Small tables with named rows and columns. After each table, cells are looked up by row and column.

Table dedaz
,binul,bos
reb,159,215
kuf,40,191
kodidan,219,87
rilabid,137,53
durinuf,62,181
fosada,167,173
kevi,188,39
bepusem,128,171

What is the bos of durinuf in dedaz?
181
What is the binul of durinuf in dedaz?
62
What is the binul of reb in dedaz?
159
What is the bos of fosada in dedaz?
173
What is the binul of kuf in dedaz?
40
What is the binul of rilabid in dedaz?
137
What is the binul of kodidan in dedaz?
219
What is the bos of reb in dedaz?
215
What is the binul of bepusem in dedaz?
128
What is the bos of rilabid in dedaz?
53
What is the binul of fosada in dedaz?
167
What is the bos of bepusem in dedaz?
171
What is the bos of kevi in dedaz?
39
What is the bos of kodidan in dedaz?
87
What is the binul of kevi in dedaz?
188
What is the bos of kuf in dedaz?
191

Table temile
      zir  vopub  zabife  kibi  ger  saf  nitas  tazek  vab
meb   125    118     124   121  117  117    120    122  123
kove  124    118     128   116  114  121    127    119  121
vek   149    125      41   181  179   33     43    194  158
rom   145    127      39   182  182   37     42    193  156

zabife of vek: 41
zabife of rom: 39
nitas of vek: 43
vab of vek: 158
kibi of rom: 182
kibi of kove: 116
tazek of kove: 119
saf of vek: 33
zir of vek: 149
vopub of vek: 125
zir of kove: 124

pek =
columns: dul, nidusi, radof, ruv, nep, budu, difo
rukup: [245, 210, 222, 54, 222, 224, 67]
kot: [171, 183, 219, 131, 163, 167, 153]
sugez: [113, 177, 207, 198, 117, 113, 202]
merema: [254, 211, 223, 43, 231, 233, 58]
mamum: [197, 203, 215, 109, 183, 180, 112]

rukup, dul => 245
rukup, ruv => 54
mamum, nidusi => 203
rukup, budu => 224
kot, ruv => 131
merema, nep => 231
mamum, ruv => 109
rukup, difo => 67
kot, budu => 167

lusudo =
|  | dif | golor | zudoter | fut | gug | lazero | sunim | banetib | vorig | bibog |
|---|---|---|---|---|---|---|---|---|---|---|
| zef | 817 | 210 | 728 | 855 | 290 | 750 | 216 | 218 | 834 | 791 |
| fiko | 834 | 216 | 625 | 873 | 409 | 546 | 236 | 209 | 808 | 837 |
| sib | 826 | 244 | 813 | 830 | 245 | 754 | 210 | 262 | 855 | 757 |
| zasag | 843 | 240 | 532 | 847 | 588 | 339 | 323 | 204 | 655 | 832 |
| zap | 195 | 847 | 237 | 362 | 845 | 783 | 852 | 833 | 843 | 561 |
| dav | 337 | 856 | 221 | 854 | 823 | 813 | 786 | 231 | 838 | 856 |
| toveg | 817 | 241 | 690 | 836 | 279 | 805 | 207 | 243 | 846 | 794 |
| raral | 220 | 838 | 209 | 519 | 862 | 828 | 852 | 829 | 811 | 587 |
| fabe | 246 | 787 | 862 | 225 | 226 | 777 | 310 | 844 | 248 | 217 |
| vul | 231 | 652 | 850 | 218 | 210 | 839 | 276 | 853 | 209 | 215 |
| zutu | 822 | 220 | 749 | 831 | 256 | 740 | 217 | 241 | 770 | 784 |
| mudiz | 262 | 856 | 214 | 870 | 814 | 839 | 801 | 267 | 839 | 847 |
| lub | 204 | 802 | 561 | 201 | 220 | 850 | 321 | 870 | 280 | 214 |
| nug | 823 | 222 | 831 | 814 | 231 | 622 | 222 | 243 | 706 | 683 |

What is the gug of zef in lusudo?
290
What is the zudoter of nug in lusudo?
831
What is the sunim of zutu in lusudo?
217
What is the zudoter of fabe in lusudo?
862
What is the golor of nug in lusudo?
222
What is the sunim of sib in lusudo?
210
What is the vorig of vul in lusudo?
209
What is the banetib of vul in lusudo?
853
What is the dif of zasag in lusudo?
843
What is the golor of sib in lusudo?
244
What is the zudoter of toveg in lusudo?
690
What is the fut of vul in lusudo?
218
What is the lazero of fiko in lusudo?
546
What is the vorig of fiko in lusudo?
808

